Rotation paths and how fast each direction turns (deg/step):
Each turn is a multiple of 5 degrees from 10 to 175, or 0.
Each row of a path follows its step; steps can be skipped.
Rotation 1:
step 0: [-18 -15 -35 -11  21  18 -25   9   7 -16  15  13 -23  -9  28  28   3 -48
  -4 -51 -20 -52 -13   3   3  32  -7 -13  -7   7  -7  11 -32  14  -9  12
   5  13  11]
step 1: [-33 -39   9 -27   4   7  -3  15  -2  16 -31  22 -15  15  29 -30 -19  -5
  23 -33 -13 -14  37 -12  30  19  46 -39   2  12   7   7  20 -10   0 -10
   6   6  16]
step 3: [ -6 -31  -2 -11  -4 -30   4   2  22   1 -10 -15  -8 -18  40 -14 -16  30
  -2 -15  24 -29  21   8  21  39  49 -18 -13  26 -10   5  14   2 -35   7
   7  14  43]
step 5: [  0   8  -6 -34   5  15   5 -22   7  -9 -10  11 -15  10  36  -5 -14  10
  -3 -17  36 -47   0  12  -7  22  18   5 -47  23   6 -42 -12  14 -33   8
 -11  28  41]
step 9: [-20 -11 -11  -3  10   7   2  23  13   3  12 -21 -28 -10  26 -67  18  10
  47 -18  -1   1  -3  15  12  11  34 -33   0  35 -15 -10   2   9 -17  39
  17  12   7]
step 10: [ 24 -40  -9 -18  29  -6   8 -10  -8  13  22 -21 -30  13  19   1   7 -12
 -34 -12 -13 -12 -27  31  10  58  13  -9  -5  39   8 -24   7  19  21  -8
   9  11  32]
step 12: [  0 -28 -22 -51   7  24 -16 -16 -15 -19  -6  18 -29   1  28  17  13  -4
  -1  -5  12  16 -36   4  43  45  12 -11  -5  23  16 -31 -13   1  33   8
 -11  26   4]
step 13: [  3 -40  -7 -11  25   4  29  -3   2 -26   3   6  -3  21   9  11 -46  -7
  23 -30   8 -20   6   1  -1  15  49 -19 -15  -5  25 -18 -29   8 -32  37
 -37   1   7]
step 14: [ -6 -30  -8 -33  16   8 -30   0 -45 -21 -18 -17 -11 -11  48  -5   2 -11
  25   9  11   5  -1  29  33   5  29  -7 -27   4  21  15   3 -11  30  39
   9  14 -10]
Speeds:
[ -1  -7   3   2   3  -6  -1  -1  -7 -17   6  13  -1  14   5   6   0  11
  -1   6  15  -1  -3   6   6 -10   1  -3   3  -7 -16   2   4   6   3   1
  -3  -1   9]	40
[ -4  -9   1   3   2  -1  -4   0  -3  10   2  10   4  -4  -1   0  12   4
   6 -11  -7  10 -10  -2  -1   5   2  -9   6   7  -1   5  -6   5  -2 -12
  -2 -16  16]	40
[-13  -4   2   1   9  -2   1  -1 -10  -1 -14   8  -6   5  12   8   1  -3
   7  -4  -2  -2   6  -8   1  -1 -10  10   2   1   5   3 -12   7  -4   1
 -11  -3 -15]	55
[ -3  -2   1   2   4  -5   0   5   8  13  -1  -6   5  13   4   1  -7   8
   5  -2  -9  -2 -10  -5   7  -6   5   6   1   0 -11 -13 -10 -14  15  -3
  -3   5  -1]	130
[-13   2   1  -9  -2   6  -6   3   3  -7  -2   2  -9   0  -5  -7   0   7
  10  19  -1   6   0  -6   1   3   2  -9  13  12   2   6   6  -6  10  -7
  -2   4  -7]	135
Rotation 2:
step 1: [-12  -9  16 -11 -18  -5   5 -42  14  27 -30   2  -2  12  11  30  28  42
 -30   7   0   8 -19 -20  11 -29  13   2  -4 -15   2  -3  -9  12 -36  -7
 -14  -3 -54]
step 2: [  0 -40   8 -30 -16  40   5  19  14  17  -8 -18 -10 -33 -21  12  10  18
  -5  25  15   6  12  36   9  11 -22  33  32  -1  21   1  -7 -19 -31 -15
   7   7  26]
step 3: [  1  -5  29  10  20 -26 -30 -15  29  -6 -14 -32 -30  28  24 -24   7   4
   3  16   6  -4 -22  21   6  -8 -21 -30  51  20 -13  -1  -9 -16  17 -13
  27  -3  13]
step 5: [ 11 -37   3  -7 -14  -3 -42 -39  26  -9  -2  31  38  -5 -14   2  16  -5
  42  12 -23  -2 -12 -13   6  46  25   8  -2  27  11  -1   8   7 -13  14
   3  -4  24]
step 9: [  7  -8  -5 -18 -21 -13  -3   0   9  -1  -6  -5 -13   1  14   3  33  58
 -32  55 -13 -24  23   4 -13 -10  -5 -46   7   9   3  22  16  30  12  -1
 -23   6  -8]
step 10: [  7 -18 -10  25   7  38 -12  34  21  35   1   3  24   3 -25  -7  -2   3
   3   0 -19   1  24  -6   3  14 -30  -3  43  34   0 -34   7  14  -7 -27
 -27 -21  26]
step 11: [ 17   8  11 -18  -2 -37 -33 -39   4   0  12 -44  32  17  10  -4 -10  -2
  30 -36   0   9  20  -5   2  -8  -3 -16  46   7 -18 -17  29   8  -8  18
   2  -2 -16]
step 12: [-20 -22  21 -14  13   4  15  -9   3 -13  33  -6  20 -42  13  23  -9  21
  -4   1 -17 -17  -7 -13   0 -51   5  37 -14  47  24 -15   2  29  -3  12
  -1   4 -17]
step 14: [  6 -42  10   0  16  -6  16  20  18   1  30 -37 -29   8  36 -11  25  21
  -3   8  26  32   3 -15 -21  -7  27  -9  23 -42  17 -13  -2 -17   7  -2
 -17 -17  -8]
Speeds:
[ -6   5   6   0  -2   5   4 -17  -2  -7  -3  -5   7  -8  10   6 -16  -3
  -3  -1  -7 -15   5  -3   9   5  13  -9  -6  -2   2  -3  -8   6  -1  -3
   4   0  -5]	95
[  2  -2   3   7   2  -4  13  -7  -5  -5  -4  -1   1  -6 -14  -4  14   6
   2  -1  -5  -7  -2 -11  -3   9  -3   7   0   7   2  16  -4   9  -4   9
   5   2 -13]	95
[ -9  -1  16  -2  -9  -3   2   2  -1   1 -17   6   3   7  -1   2   2   7
   4   6  -1   1 -12  14   7  11   4   5  -3   4  -6   4  -4 -18   0  -4
   4  -1   0]	20
[-13   6 -11  -6   6  10   5   3   2   9   2   2   5  -2  -2   9  -7   0
 -11   9   6  -2  -2  -9   3  13  -3  10   1  14   2  -1   2  -3  -4   6
  -6  10   9]	135
[  6   2  -3  -3  -1  -2   1   2   5   6  18  -1  -4  12  -7  -2   1  -4
  -5  -1   2  -7   0   3  -4  11  13  -4 -21   1  -4  11  -4  -2   0  -5
  -6 -11  -1]	40
Rotation 3:
step 2: [ 31  20  27 -11 -20  15 -18  -2 -16 -30  -1  34 -11 -13   4 -32 -24  13
   8  48 -17  18 -36   6  10  -7   1  26   8   0 -37 -18  20  17  10  -9
  15 -22   3]
step 4: [ 16  30  -4  24  18   0 -10  25  -4 -46  -2  13   2 -13  -5 -11  -3  -3
 -15  22  -4 -46   2  18   5  -8  23 -40 -10 -13  -7 -20 -12  36  -7 -19
  11 -31  37]
step 5: [ -3  -6   7  14 -22  16  12   7  -5 -14  -6  18 -24  13  12 -28 -13 -20
  33  32  -8 -45 -18  31  47  45  21  -6 -17  16 -18   4  24   1  -6  13
 -13   6   7]
step 7: [ -8  -4 -29   7 -25  -5 -41  -8  32   0  -8  25  10 -14  18 -14   7   7
  30  24   7  18   7  12  20   8  31  -8 -35  23 -19 -13   7  31  12  -8
  23 -44  20]
step 8: [-21 -36  -3  28   8  21  -2 -17 -23   5  -5  66  -7  12 -15 -26 -19  20
   7 -19  19 -12  -5   8  22  17   2 -22   0  20   1  28  -3   0 -19 -19
  22 -32  -3]
step 10: [-14  -3   2 -36  -3  14 -40   4 -10  16 -56  40  17  -6  26  13 -27  15
  29  17   1 -30 -19  31  25   1  -4   3 -13   6  15  -8  -2  -2 -17  18
   5 -10  -8]
step 11: [ -5   5  -9 -14  28  -1 -14  41 -21 -16   2  25 -16 -11   3   2 -13  40
 -17  -1  42  -9 -20  23  19  -7 -16  -8  11   8 -23 -25  39   5 -14 -46
   4 -21   6]
step 12: [ -7  38  -9  -2 -35 -10 -14  33  17  26 -12  41  -7   8  10 -10 -26 -19
  18  11  -1 -15  -5   6  13   1  -5 -27  11  47 -13   2   7  14  11 -30
 -27  10  33]
step 14: [ 44   9  -6   4 -16  -4  11  13   7  -2  -5  35 -27   6   2 -17   2  15
   4  39   5   0   2  16  11  32 -27  22  -4  24  16 -44  34  32  30  -4
  12 -25  -1]
Speeds:
[  9   3  -4  -7  -1  -7 -12  -1  -3  -1   1  -1   9  -3 -12   9   3   2
   9   0 -16   1  11  -2   5  -4   3 -13   2   7  -3  -6 -12  -2   2   6
 -12  -6   8]	130
[ 16   0  10   4   7   5   8  -9   3   2  -8  -4  -3  -4  -5  -3  -5  -6
   4   3  -6 -20  -1  -4  -5   8  -1   5   6   9  -2  11   3   0  -7  12
  -4   6   4]	90
[ 12   2  -6   8 -12  12 -10  14  -3  -1   1  -1  -9  -2   8   8   1   7
  -4  -6  -8   2   9   0  -8   4  15   9  -7   7  -3   0   3   0  -4  -2
   0   7  -7]	155
[ -2  -2   4 -10   5  -2 -13  -6   6   3   2   7   5  10  -4   0 -15  11
 -17   2   4   3   6   6   2  -9  -2   9   0   5  -4   4   1   3  -6   3
  -6  14   6]	35
[ 13   4   0  -2  -3   0  -3   3   2 -19  -4   9   6  15 -10  -9  -4  -3
   2 -11   5   0   1  -1  -8   3  -5   3 -10  -4  14   0  -6  -4   2   6
   6  -4  -5]	65
Rotation 4:
step 0: [ 28   7  34  -1 -19  36   0  25 -21  37 -24 -16   5   5   6  11 -11  10
 -15  -8  13  -1   4 -40 -11  27   7 -18  28   4  11  10 -13   3  10 -43
 -30   5 -18]
step 1: [ -8  21  15  22  38 -12 -21   8  22 -20 -12  -7  27  -5 -14   2 -10 -21
  -4  -7  28  29   0   1  13  28  15 -11  -3  39 -12  -9 -15   9  28  44
  -4  40   7]
step 2: [ 12  -3 -36  31  13  11   5 -15 -24 -13  29   4  14 -14  -5   1 -11   5
  10  34  12   6   7  -5  20 -10  42 -27   1 -26  37   6 -25 -16 -30 -31
 -12  27 -11]
step 3: [-18  26 -12  16  22   1  11  -2  22  21  19 -34  -6  19  16 -13  -7 -14
 -21  10  -7   0 -12  25 -40  45 -20 -18   0   0  14  32  -7 -25 -23  23
  27 -12  12]
step 5: [  7   3   4   5  -2  -2  12  25 -34   0 -30 -29  36  34  -8  36  -8  -3
 -27 -26  -2 -44   9 -22 -19 -20 -19 -23   5 -16 -15   0  -8  -4 -16   5
  17  -5  21]
step 9: [ 17  -2 -19 -29 -11  20   2  19 -19   9  30  38  11  -5   2 -18 -13  -8
  14   7  21   6  -1  -3 -24  -8  11  19   8 -14  21   8 -51 -16 -32  -7
 -40 -31  -1]
step 10: [ -8  23 -16  -3  29 -27 -40  13  11  -8 -18  -6  -2   4  -3  -9  -5  23
 -16 -20  31 -27 -27   2 -11  23 -23  -3   6   8 -26  18 -16  26 -30   7
  32 -29  15]
step 11: [-16 -16 -12   4   5  58 -13  25 -21 -18  -3  30 -28 -31  -6  -9 -17  14
 -27   2  15 -40  17 -16  -7   4  22  -2  -8 -12  -1  -6  22  22  14 -17
 -13  11 -24]
step 14: [  4   0  -5  -5  19   5  40 -10 -22  15  -7   6   5  19 -12 -14 -27  16
 -22  27  -4   4 -13  11   2 -24  -3 -32  43 -15  14  53 -18 -39   2   3
 -16  -4  11]
Speeds:
[  7   0   8  -4  -1   0   9  -1 -10  -4   7   3   6  -2  -4  -4 -15   9
  -3   0   5  10  17  -3  -5  -4  -8  10   3   0   8   6   3   4  -7 -16
   6   5   3]	155
[ -1  -3  14   2  -2 -12 -11   7  -2  -2   4  10 -15   1  -9   3  -7  -8
  -4  10  -3   3   5   7  -3  -3   0  10   2  -4   3   4 -11  -2   4  14
  -9   5   4]	135
[-11  -9  -1   0  -8  -1  15  -8   0  -5  10  -5  -1  -2  14  -4  -1  -2
  -3   0  -1   8  -2  11  11  -1   8   0   6   7   4   9 -11  -2 -14   9
   2  -6  -2]	65
[ -5  -7   3 -13  -8  -2 -11  12  -4   7 -11  11   9  -5   9   2  10  -2
   0  -1   0  15  -4   8  -1 -10  -7   3  -3   2  -8  -5   1  -5  -9  -7
   2  -3   0]	35
[ -1  -9   2   1  -4   9   4  -2 -13   7  14   5 -12   9  -1   2  13  -1
   9  -4  11   1  -7  -4 -13  -1  -4  -6   4   3  -4   1  -2  -2   1   2
  10  15   3]	120
[ -2  -9   9   5  -1  14   8  13  -2   0  -2  -9   8   6   7   7  -1  -5
   9  -7   2   2   1  -3   4   4  -6  16 -13   4   5   2   1   5  10   7
 -11   2  -1]	95
[  7  -4   6   1  -6  -5 -10   0   6  -6   5  -3  14   6   9  12   4   2
  -4   4  -2  -5   6  -2 -10  10  14  -1  -4   3  11  -5   3 -15  -6   1
   7   6   7]	20
[ -5  -8  16   0  16 -12   3  -6   4  -9  -1  -3  -5  -3   2  -7   2  -5
   1   5  12  -2  -9  -6   0   0  -8  -5 -10   8   0  -5  10  -3  -8  -4
  -5  -3   8]	160
Rotation 5:
step 2: [ 10   8  -4 -45  41 -20  12  -3  36  48   1 -26  13  -4 -46 -16   6  25
 -23  -7 -36   5  -7 -31   3 -29  22   3  -8 -22 -32  -5  37   1 -30  12
 -10  32   1]
step 3: [-12  15  13  -3   6   9  31  18  17   9  31 -12 -18   3 -31 -26  49  26
 -42 -15 -34 -11   0   0  11  42  -1 -38 -21  17 -28  -7  37  11   6 -15
 -10 -24  41]
step 4: [ -3  15  31  -9  10 -18   1  -4  20  33 -17 -12 -19   9 -33   1  13  17
 -13 -27  46 -44  -9  12 -36  21  40  -9   5 -17 -23 -36  34 -26 -27 -23
  31  -9  19]
step 5: [-28   6  28  13  21 -13  -3  30   4   7   0   8  15  -9  -2  30  19  73
 -10 -32 -20  -6 -29  11 -16  -4  29  19 -15  43 -17   8  37  23 -47 -16
   3   3  -7]
step 6: [-41   2 -31  49  31  19  16  27  25  47   4  -2  27  13   1 -10 -10  16
 -30 -38 -10 -39 -22   2  -8   6  18 -13 -16  -1   9 -47  11   4  -2  11
  -1  34  28]
step 7: [-28 -10   0 -12 -17  -7   4  59  49  -3   9 -12  13 -35 -29 -26  -5  11
  -5 -34 -11  15 -17  16  -7  21  57   5 -27  15 -27 -37 -17 -33  -1  -6
  -3  -9  -6]
step 8: [-15 -29  -7 -25   7 -31  39   3  39  23  29 -20  20  11 -14 -36 -20  20
 -51   4 -12 -11 -31 -10  -2 -27  35  21  -1 -27 -19   9  43  -5 -31   3
   4   6 -18]
step 13: [-12  -7  31 -21 -14  23   5  45  34  33  -9  13  -5   3  -3 -46   6  23
 -12 -27  11  13 -11  -4  -1  21  59 -13 -43  33 -22 -22   6  -8  10   9
 -25 -39  16]
step 14: [-32 -17  -6 -34  22 -33  11  -2  50  27 -12   4  27  23   5  -2 -19  36
 -38  -3  11  -2 -13 -33  -1 -16  25  12   9  -9 -40 -29  51  -2  -1 -22
  20 -26   0]
Speeds:
[ -2   5   5  -2  -4  -1   0   3 -16  -3  -4  -5  -3 -10   2  -7  -2 -10
 -12  -5  12   6  -4   3  -9   2   7 -10  -5  -2   1 -14  -9  -6  11  -8
  -5  -8   7]	115
[-3 -8 12  9  5 15  0  2 -1 -2 -6 11 -6 -9 -3  9  0 -9 -3 -5  7 -4 -3  8
 -8 -1 -7 11 -7 -2 -8  6  5  8  4 -6  4 14  1]	60
[  5  -1   1  -2   2   1  -3  -5  -6   1  -2   8  -6 -15  -4 -11  -4   2
   8   2   0   1   8   0   4   5  10  -2 -13  15  14   1  15  -9  -1   6
   0   8  -3]	175
[  0   4  -5   0   2  10  -9  -1  -4  -1  16   3  -5  11 -10  -2   0   2
   4 -10   3  -9  -1  -5   3  20   5   8  -2  -7   4  -2  -7   1  14   2
   5  -1  -5]	120
[ -8   3  -7   4  -4   2  -2  -1   1  -3 -10   9   8   5 -22   6   5  -4
   8   8   2   2   8   2  -2  -4   0  -4   7   1  -6 -10  -3 -19   2  -4
  10   6   1]	135
[  8  -8   4  -5 -15  -9   1  -4  18   2   3  -5   1  -4   0  12  -7  -1
  13   3  17  -8   0   5  -2  10   2   2  -9   2  -5  -3  -2  -3   1  -1
  -6  -5   5]	115
Rotation 6:
step 0: [  6 -43   6  27  13   3  24  22  10  -6 -27  10  33  15  25  38  17  -8
 -39  13  -6 -18   9  25 -16  11 -18  18  37  23 -13  34  -5  -9 -10   7
   5  -6 -32]
step 1: [  7 -38  30   1   2 -11  -9   8  38 -30 -26   7   6 -26  34   5  14  17
   8  18   7  15  37  35  17   4   6  10  15  43 -16  26 -13   8   5 -11
  22  19 -19]
step 2: [  4  -5  -3 -15  -9 -19  10  22  10  -6 -40  14   9 -19  30  28   9 -22
 -13  21  17  18  43   9   0   4   9  -5  30  10  -6   7 -11  39  53  20
  19  31  26]
step 5: [-23 -31   1 -14  19  -4  -8  12  -3 -11 -21  21  17 -11  32  -6  28 -32
  -7   2  19  21  11  30   6  35  11 -28  31   8  19  -5 -31  28  43  -1
  13  27 -12]
step 6: [ -7 -16 -34   6  45 -19  -7  13   2 -31 -51  28  21   5  25  36  -5 -10
  -1 -16   1  24  30   3  -5  12 -12  11  17  14  34   0  -9   0  31   6
  -2 -27   3]
step 7: [ -3 -27 -34  39  14  -8   4  -5  34 -29   6  -1   5 -10  12  12  -2   0
 -34 -14 -30  20  27 -18   4  37   8  12  31  41  -8  22 -15 -22  32 -12
   4   2   9]
step 8: [ -7  -7 -23   6  13   2   7  13   6  -8 -17  36   6   7   9 -13  40 -37
 -27   8   4  13  17  19   0  30  13 -18  40  21 -21  13 -22 -17  15 -44
  25  29 -23]
step 10: [ 10 -10  15  11   2 -13  11  -2  36 -37 -25   7  16  -8  50  25  -9   0
 -13   8 -18   9  20  -8   4  13  12  26  33  59  -5  22 -28   1  11  -1
 -25  -5   9]
step 12: [ -1 -27   8  -8   1   5  17  31 -11  16 -37  28  21   7  -3  27   9  -8
 -28   1   3  10  18  29 -27 -14   1   6  34  11 -10  26  -5 -39  56  15
   1  22 -21]
Speeds:
[  0   7  -9 -12  -4   4  -6   1  -5   6  -2   6   8  -2   3   0   1 -18
  -7   2  12 -14  -2   2   3  11   5   1   6  -6  -6 -11   4   9  -3  -3
   8   3   7]	120
[  5   0 -17   0  -7 -18  11  -4   3   0  -1  -3   2   5   7   9   3   6
  -5   0  -7  -7  -6 -11  -6   9  -3   3  -2   0   3   1  -8   6 -10   3
  -9  -9   9]	100
[  8  -5   1  -2   2  -5  -5  -6  -9   3  13  -1 -12  -8  21  -3  -7  -2
   2   0   2   7  -1  -1 -11   2   0  -5  -4  -4 -10   8  -9   0   1 -13
   9   1   3]	115
[ -8 -11  -4  -1   3 -10  -9  -1   5   8  -1  -9   5  -2  -9   7  -8  -1
  11 -10   7   7  -8  -8   0  13   3  -8  -1 -10   7  -8  -4   1  11   0
   0   3 -10]	35
[ -2  -7   7  -2 -10   1  -1  -8  13   8  12   2  -1  -3  -3  -8  16   0
  13   4  -2   4   6  -5  10  13   5   8   4   8  -2   1   2  -1   0  -3
   5  -9   9]	115
